In the rows, zero is written as 128.
R: a few groups of rows, each row roughly a mix of its group's hidden directions:
R (101 x 10):
[[119 165  70 111 145 144 141  94 118 129]
 [110 125 142 109  88 176 160 134 160 116]
 [128 158 161 161 118 134 116 150  73 131]
 [128 142 168 186 152 152 107 128 134 118]
 [102 130 158  87  96 165 154 123 105 130]
 [157 112  93 184  97 132 137 122 146 128]
 [124 136 108 175 109 144 165 135  93 160]
 [126  92 139 176 144 155 138 124  90 154]
 [136 140 185 152  94 102 149 142 107 122]
 [144 146 169 174 136  81 127 144 127 127]
 [121  80 172 149 125 135  98 141 111 156]
 [121 163 129 103 150 117  92  90 168 114]
 [134 105 166 157 124 153 100 161  88 124]
 [113 162 129 100 104 132 154  72 110 121]
 [ 91 165  92  87 103 133 116 114 129 144]
 [149 133 129 153 111 120 145  94 184  98]
 [ 96 124 109  93  89 125 143  90 102 149]
 [150  72 128 129 179 126 123 135 149 110]
 [164  95 151 164 177 135 137 128 132 113]
 [117 109 172 124  88  90 144 140 100 144]
 [147  91  85 156 117 160 137 128  94 114]
 [119  79 124 106 122 165 146 154  93 148]
 [112 109 178 137  89  89 104 133 132 140]
 [131 109 142 133  94 100 180  88 140 131]
 [ 92 132  99  81 121 157 149 110 115 157]
 [131  77 144 145  91 132 128 156  87 131]
 [ 91 173 122  95  94 121 108 102 140 127]
 [154  97 132 158 166 107  97 143  94 140]
 [153 164  90 140 161 108 145  90 133 115]
 [125 107 139 124 161 115  94 185 151 140]
 [138  76 135 110 174 153 137 119 107 105]
 [126  90  99 127 115 183 125 156 104 121]
 [100 114 187 117  98 128 127 145 101 148]
 [169 129 143 174 164 118 117 137 153 101]
 [ 89 103 158 104 104  90 109 142 131 156]
 [122  90 157 158 133 117 145 175 113 159]
 [151  79 145 163 158 127 132 165 117 141]
 [115 154  90 110 175 172 116 126 134 136]
 [153 120  67 132 151 110 134 127  89 117]
 [127 138  59 114 145 105 107 137 141 148]
 [139 155 137 175  98 110  86 136 157 131]
 [136 113 109 165 138 134  71 109 161 117]
 [155  84 157 154 145 153 161 137 102 125]
 [112  75 136 120 142 160 101 164 135 149]
 [151 100 151 187 130 116 137  94 112 120]
 [121 143 109 121 128 151 172  80  90 126]
 [154 143  90 169 150 144  89 129 146 112]
 [125 108 168 126 140 116  75 159 157 128]
 [143 121 166 137 114 112 121 194 143 121]
 [135 101 181 124 133 105  97 170 131 119]
 [138 163 134 160 103  98  95 116 170 127]
 [142 185 106 141 167 114 114 104 143 115]
 [152  65 137 146 145 124 116 161 149 119]
 [136 132 137 132 148 163 144 161  67 139]
 [133 101 183 141 121 127 132 182 126 129]
 [145  95 141 153 133  64 111 128 147 128]
 [161 109 175 179 138 122 132 141 131 108]
 [131 112  65 124 142 161 135 120  92 132]
 [111 112 124  74 132 144 113 182 121 136]
 [150  97 173 124 148 106 126 171 151 115]
 [112 174  85  99  87 139 128 132 123 133]
 [134 147 117 106  82  75 126 111 149 111]
 [144 130 125 165 122 187 127 130 154  96]
 [153  89  93 135 158 136  99 143 161 107]
 [105  92  94 126 139 133 134  99  92 169]
 [113 177  73 109 109 148 119 129 124 137]
 [121 134 158 114 161 121 129  62 135 111]
 [139 143  73 121 178 138 117 104 143 125]
 [126 131 160 120 185  88 114 130 157 124]
 [132  75 146 150  84 148 145 139 104 129]
 [144 127 138  92 164 147 101 124 101  81]
 [163 139 169 161 136  85 137 130 146 106]
 [142 158 101 152 161 110  89 103 155 114]
 [136  74 127 146 114  85  96 114 147 132]
 [146  89 178 170 142 137 144 127 114 121]
 [121 170 103 111 168 137 149  95 106 151]
 [ 99 100 133 100  85 149 131 164  99 138]
 [133  84  86 108 166 139 115 144 104 144]
 [120 102 130 117  89 115 158  77  97 135]
 [127 105 195 162 115 115 130 112 124 117]
 [158  96 100 155 122 162 151 105 100 104]
 [112 114 177 116  86 123 116 166 109 140]
 [123 134 188 144 103  91 121 146 104 140]
 [150 114  85 172 125 126  88 128 114 102]
 [147 149 109 147 192 119 113 109 145 108]
 [130 186 141 126  82 102 125 108 124 115]
 [135 113  83 133 180 141  91 114 129 139]
 [140  98  73 118 153 171 120 138 132 118]
 [120 144 104 170 170 150 101 153 128 156]
 [127 182 125 133 152  91 118 100 162 126]
 [154 139 100 154 159 125  82 146 161 111]
 [114 111  87 139 175 132 102 147 124 165]
 [124 104 176 143 125 166 160 114 111 158]
 [126 121 132 121 125 179 170 142  82 142]
 [115 170  65 114 130 127 104 127 140 138]
 [118 101 172 101  86 125 160 113 108 125]
 [134 147  99 180 168 158 108 125 122 136]
 [103 158  75 115 129 118 104  89 134 143]
 [129 101 113 102  92 133  98 171 164 131]
 [121  96 104 131 145 179 102 165 116 141]
 [137  68 138 129 104 163 117 157 110 121]]

one row of each group, then the others: which group is each in?
[170 143  80 140 138 127 107 138 143  88]	L
[141 180  91 144 146 128  99 134 159 111]	Q
[120 149 121 115 102 154 191 113 101 129]	H

[144  93 104 140 189 149 138 111 128 116]	L
[155 130 111 172 175 132 107 162 142 126]	Q
[149 120 134 147 159  87 117 114 182 115]	L
[101 136  79  99 109 151 136 129  99 161]	Q
[135 160  72 123  96 134 106 152 154 129]	L
[117 144 155 122 122 103 116  66 152 104]	Q
[145 141  68 135 123 139 109 174 142 126]	L
[114  98 129  82 141 153 166 108  94 124]	L
[130 187 115  99 167 128 157 120 137 124]	H
